rotation steps, each row followed by its count of steps:
The counts run from 0 to 331.
13; 14; -10; 1; -31; 43; 27; 6; 27; -10; 16; -29; 52; 6; -4; -8; 13; 3; 41; 10; 14; -13; -52; 14; -19; 33; -26; 10; -13; 8; -7; -16; -18; 1; 13; 47; 13; -8; 13; 10; 42; 9; -9; 24; -8; 15; -2; 32; 8; -6; -19; -41; -38; 15; 11  292
28; 41; 16; 14; -31; 39; 17; 9; 23; -10; 18; 21; 44; -25; -25; -6; 8; 7; 12; -1; 0; -10; 30; 6; -18; 17; 11; -9; -18; 18; -4; 0; -13; -22; 38; -4; 0; 0; 9; -15; 17; -16; 44; -22; -39; 7; -25; 38; -11; -44; 15; -27; -24; -4; 9  181
6; -23; 8; -20; -7; 5; -4; 13; 9; -16; 5; -47; 39; -25; -9; -40; 26; 9; -6; 18; 11; 23; -14; 31; -35; 34; 5; -52; -10; 13; 14; 29; 12; 18; -8; -19; -12; -42; -2; -21; 28; 15; 18; 9; -8; -11; 14; 40; -24; 5; -2; -5; -33; 14; 24  21
-3; 39; -6; -28; -32; 20; -28; -42; 12; 2; 20; -7; 17; -13; 0; -22; -11; 31; 15; 3; -21; 47; -18; 1; 0; 25; -6; -30; -17; 16; -2; -5; -16; -17; 28; 15; 45; -21; 28; -20; 11; 13; 7; 34; -13; 6; 0; 20; 9; 6; -10; 10; -45; 1; -13  139
-5; -11; 29; -38; 10; 18; -30; 39; 11; 3; -20; -21; 15; -9; 9; -43; 2; 22; 2; 17; 42; 19; -14; 1; 19; 3; 7; -55; -10; -5; 25; 15; -32; -13; -14; 5; -15; 5; 1; -9; 3; 42; 4; -7; 6; 5; -1; 0; 30; 20; 17; -46; 16; 6; -17  123
-27; 39; 2; -15; 16; 0; -15; -17; -8; 18; 51; 31; -7; 23; -2; -19; -14; 0; -4; 36; -15; 20; -16; 3; -22; 2; 8; 24; 4; -34; 31; -4; -5; -48; 2; 28; 14; 15; -15; -15; 19; -9; 8; -33; 10; -2; 23; 11; 47; -6; 10; -11; -14; -15; -19  154
27; -2; 7; 39; -48; 38; 39; 4; 14; -7; -5; -30; 29; -38; -25; -4; 19; 21; 21; -12; 10; 19; 8; 14; -11; 14; -4; -25; -7; 21; 10; 30; 48; -16; 9; 14; 5; -16; -4; 10; 3; -12; 5; -37; 0; -7; -34; 35; -46; -30; -2; 14; -7; -6; 14  174
-10; -9; 15; -7; 0; 10; -3; 21; 11; 25; -2; -16; 46; 6; 33; -35; 4; 5; -16; 41; 17; 19; -11; 33; -30; -11; -15; 9; 10; -12; 32; 43; -8; 2; -23; 18; -34; 5; -7; -23; 16; 25; 1; -42; 1; 17; 46; 28; 12; -1; 0; -44; -8; -14; 0  10
-3; 13; -2; 15; -9; 7; -5; -16; 16; -18; 22; 10; -15; -14; -11; -15; -25; 16; -13; -8; 16; 30; -15; -11; 18; 27; 19; -20; -26; 11; 10; -62; 35; 4; -5; -6; 31; -14; -12; 12; 4; 9; 39; -13; 10; 1; -23; 48; -6; -13; 38; 38; -24; 17; -29  323
21; 3; 13; 16; -1; 54; 37; 26; 18; 0; 3; 16; 15; -22; -7; -13; 18; -2; -13; -1; 2; -8; -12; 7; 5; 52; 2; -7; -23; 9; -11; -25; -4; -17; -4; 16; -6; 5; 0; 33; 28; -14; 33; -17; -35; 19; -21; 58; -41; -13; -4; -38; -36; 17; -7  179
6; 4; -21; -12; -17; 6; -16; -27; 12; 15; 15; -4; 15; -10; 31; -41; -38; 14; -27; -20; -16; 12; -71; 14; -5; 17; 0; 33; -4; 18; 4; -31; 2; -7; -36; -14; 13; -20; 45; 23; 11; 8; -4; -8; -19; 12; 30; 46; -12; 0; 0; 10; -36; 9; -1  213
23; 33; 8; -37; -6; 38; 17; 11; 13; 37; -2; 13; -21; 5; 11; -6; -9; 27; 12; -31; -28; 17; -28; -5; 10; 54; -9; 20; 11; 18; -17; -12; -14; -59; 0; 10; 9; 2; 30; 18; 6; -15; 9; -9; -37; 26; -2; 27; -38; 28; 7; -12; -47; 5; -4  67
-4; -8; 12; 11; -8; 24; -14; -17; 16; -7; 19; -7; 18; -42; -8; -51; -9; 5; -42; -5; -16; 33; -29; 18; 26; 21; 15; -18; -32; 40; 19; -26; 10; -8; -29; 3; 19; -1; 6; 9; 19; -25; 37; -16; -25; -9; -20; 51; -7; -13; -3; -2; -20; 37; -25  325
-13; 13; 4; -12; 15; 13; -16; 27; 3; 9; 7; -25; 26; 14; -15; -54; -7; 18; 17; -13; 0; -20; -53; 4; -3; 3; 12; 22; -15; 3; 19; -2; -33; -37; -18; -4; -15; -2; 17; -17; 49; -45; -6; -6; -27; -20; 10; 37; 36; 7; -4; -29; -1; 19; 7  224
6; 18; -22; 13; -7; 21; -6; -27; 0; -16; 61; 7; 14; 36; -5; 8; 1; 16; 8; -10; -30; 44; -23; -12; 1; 36; 10; 31; -7; 21; -12; 2; -1; -13; 23; 27; 13; 2; 3; -2; -25; -16; 24; 4; 7; 3; 48; 40; -7; 17; -14; 44; -10; 5; -16  144
11; 36; -10; 5; -32; 38; 23; 8; 35; -13; 27; -30; 50; 3; -20; -3; 6; 29; 59; 0; 24; -12; -31; -1; -27; 25; -14; -12; -9; 4; -14; -8; -20; -3; 40; 23; 17; -8; 0; -19; 26; 12; 12; 24; 3; 6; -6; 30; 19; -13; -1; -12; -27; -3; 19  293
0; -30; 5; 20; 30; 3; -3; 32; -21; -21; 37; 9; 32; 31; 12; -17; 25; -21; -9; 43; 34; 17; -25; -2; -13; 36; 20; 5; -19; -37; 5; 1; -2; 17; -5; 21; -33; -9; -25; -4; 4; 15; 24; -23; 23; -12; 58; 38; 16; 15; 4; -5; 5; 8; -7  306
18; -6; 30; -49; 56; 17; 11; 47; -11; -10; 33; 29; 7; 8; 38; -20; 7; -6; -16; 16; 34; -19; 5; 10; 22; 20; 0; -12; -3; -19; 1; 4; -17; -10; -5; -11; -26; -17; -12; 10; 6; 48; 25; -4; -18; -8; 25; 25; -13; 11; 17; -31; 11; -10; -14  194
8; 2; 17; -21; 29; -10; -32; 6; -16; -1; 22; 30; 40; -1; 39; -43; 0; 7; -45; 15; 24; 1; 16; 20; 8; -4; 5; 6; -11; -5; 11; 43; -13; 6; -10; -9; -19; -15; 7; -21; -13; 47; 22; -32; -24; -3; 33; 25; -3; -17; 3; -22; 8; -11; -7  197
15; -3; 3; -20; 7; 37; 28; 41; 33; -31; 35; -46; 31; 19; -9; -3; 14; 11; 25; 8; 2; -7; -45; 4; -31; 46; 6; -17; -11; 13; -11; 3; -33; -7; 10; 3; -22; -20; -8; 8; 22; -7; 13; 26; -15; 9; 32; 31; 2; 15; -16; -29; -18; 3; 12  295
5; -22; 7; -4; -31; 16; -25; -6; -3; 12; -36; -23; 46; -11; 22; -36; 17; 19; -4; 19; 34; 52; -16; 16; 33; 21; -15; -28; -14; 7; 7; 28; -2; 17; -20; 40; 11; -10; 22; -13; -14; 44; -12; -4; 12; 0; 17; 23; -10; 28; -9; -3; -9; 12; -14  130
11; 38; -3; 11; -13; 12; 13; -23; 15; 21; -19; 4; 20; -3; -8; -24; 6; 32; 16; -37; 18; 20; 2; 1; 32; 18; -16; 12; -5; 32; 10; 4; 23; -15; -9; 22; 38; 9; 14; -23; 1; -1; 19; -13; -4; 3; -50; 49; -36; -5; 36; 26; -35; 20; -1  61
20; 18; -15; 9; -41; 39; 38; -2; 35; 13; 16; -9; 23; 8; 12; 17; -17; 21; 31; -3; 4; 17; -47; -5; -41; 33; -20; 21; 4; 0; -12; -29; 5; 9; 10; 28; 12; -3; 10; 16; -3; 18; 6; -3; 17; 43; 15; 40; -9; -9; 14; -6; -40; -10; 5  289
14; 49; -9; 20; -6; 39; 27; 0; 23; 7; 47; 9; 43; 33; -5; 7; -13; 16; 27; 10; 29; -7; -15; 7; -4; -8; -24; 63; -4; 6; 13; 16; 1; -9; 16; 39; -13; 23; -5; -13; 4; 8; 8; -31; 9; 18; 9; 20; 24; -30; 12; -8; 13; -16; -9  1
23; -20; 2; 0; -8; 21; -16; -2; -18; -27; 7; -6; 27; -34; -25; -27; 47; 11; 5; -22; -5; 21; -1; -3; 25; 40; 16; -34; -32; 9; -9; 1; 3; -28; 3; 27; 33; -13; 18; 5; 11; 3; 8; -4; -12; -32; -40; 22; -35; 7; -25; -8; -29; 30; 5  250
20; -29; -5; 9; -14; 16; -8; -13; -27; 9; -13; 23; -2; -12; -3; -13; 23; -5; -3; -11; 4; 38; -12; -19; 5; 58; 6; -13; -20; -22; -13; -37; 15; -14; -12; 39; 34; -15; 29; 15; 4; 24; 3; -23; 17; 9; -19; 36; -43; 13; 6; 3; -52; 21; -2  247
-6; -5; 10; -21; 13; 6; -5; 40; -17; 33; -12; -9; -27; 29; 5; -33; -13; 8; 23; 2; 2; 9; -46; -12; -24; 22; 22; 25; 2; -27; 16; -2; -19; -51; -20; -2; -42; -7; 4; 11; 21; -33; -7; -24; 3; 6; 45; 29; 25; 44; 17; -17; 10; 0; -5  228
20; -11; 22; -6; -15; 36; 0; 50; 0; -5; -4; -6; 1; 21; -1; -5; -11; 17; 31; 5; 50; -5; -31; -21; 18; 8; -4; -14; -22; -31; -3; -15; -14; -40; 5; 7; -32; -5; 3; 33; 3; 23; -12; -14; 14; 13; 2; 2; 47; 3; 13; -30; 48; -13; -26  116
8; -21; 2; -13; -1; 14; 11; 11; 2; 3; 11; -36; 38; -10; 18; -31; 11; 33; -8; 0; 35; 11; -27; 27; 26; -9; -16; 1; 10; -5; 26; 57; 24; -16; -31; 44; 2; 1; -6; 9; -15; 43; -30; -39; 21; -4; -14; -9; -8; -8; -1; -11; 20; -3; 7  276
-16; -1; 6; -2; 25; 3; 28; 6; -20; 13; 23; 19; -22; 12; -3; -15; -3; -2; -9; 35; 22; 20; -32; 12; -14; 17; -8; 8; 14; -32; 40; -12; 44; -27; -27; 42; 3; 10; -42; 10; 19; 11; -2; -47; 44; 1; -3; 17; 11; 5; 26; 4; -10; -7; -16  161
12; -13; -8; -31; 24; -18; 6; 2; -24; -12; 32; -8; -3; -13; -5; -15; 11; 9; 15; -2; 37; -18; -25; -4; -30; 18; 6; -26; 8; -48; 15; 4; 32; -22; 3; 24; 25; -41; -8; 4; 22; 59; -34; -16; 30; -24; -25; -3; -6; -4; 10; 4; -29; -13; 36  90
-23; -4; 15; 0; 19; 3; 8; 1; -6; 8; 6; -18; 13; -23; -16; -40; 13; -4; -19; 29; 10; 19; -13; 33; -8; 6; -11; -17; 5; -15; 53; 21; 45; -28; -41; 45; 7; 9; -27; -8; 37; 2; -5; -51; 16; -16; -25; 22; -8; -13; 9; -19; -25; 12; -1  164
-4; 2; 16; -5; 8; 10; -18; 11; -36; 4; 31; 40; -33; 19; 10; -14; -27; -5; -9; 19; 18; 24; -23; -10; 9; 6; 18; 11; -19; -20; 7; -39; 1; -45; 4; -11; -15; -26; 8; 34; 10; -6; 11; -23; -3; -1; 29; 44; 42; 8; 18; 8; 39; -11; -41  41
15; 39; 4; 4; -9; 46; 34; 5; 19; 24; 38; 26; 19; 25; 11; 5; -26; 13; 8; 16; 14; -7; -47; 3; 0; 4; -33; 52; 2; -2; 4; -17; -5; -29; 7; 40; -11; 19; -4; 25; 14; 7; -1; -22; 5; 29; 15; 27; 20; -15; 9; -30; 4; -23; -21  0
5; 11; 6; 20; -4; 0; -19; 1; -30; 2; 24; 58; -13; 23; 0; -12; -26; 3; -5; 10; 33; 15; 7; -16; 11; -1; 18; 20; -20; -19; 16; -29; 12; -28; 9; -2; -14; -14; 4; 8; -8; -7; 23; -29; 15; -10; 24; 47; 36; -10; 37; 28; 34; -17; -39  42
11; -2; -21; -21; 5; -14; -16; -23; 0; -3; 28; 19; 13; -26; -1; -26; -17; 8; -29; -11; -2; -7; -4; -10; -40; 14; 24; -5; 7; -39; 13; -35; 28; 9; -28; 23; 36; -18; 13; -2; 10; 45; 12; -36; 5; 13; -18; 17; -15; -37; 26; -10; -65; 12; 24  94
11; -16; 12; 22; -17; 39; -20; 34; 17; -12; 20; -3; 34; 8; -2; -19; -11; 13; -15; -14; -8; -2; -31; -17; 7; 10; 34; 25; -25; 2; -1; -10; -35; -15; -26; 3; -40; 15; 18; 15; -1; -19; 29; -46; -17; 23; 21; 22; 22; -17; 2; -43; 23; 12; -15  111
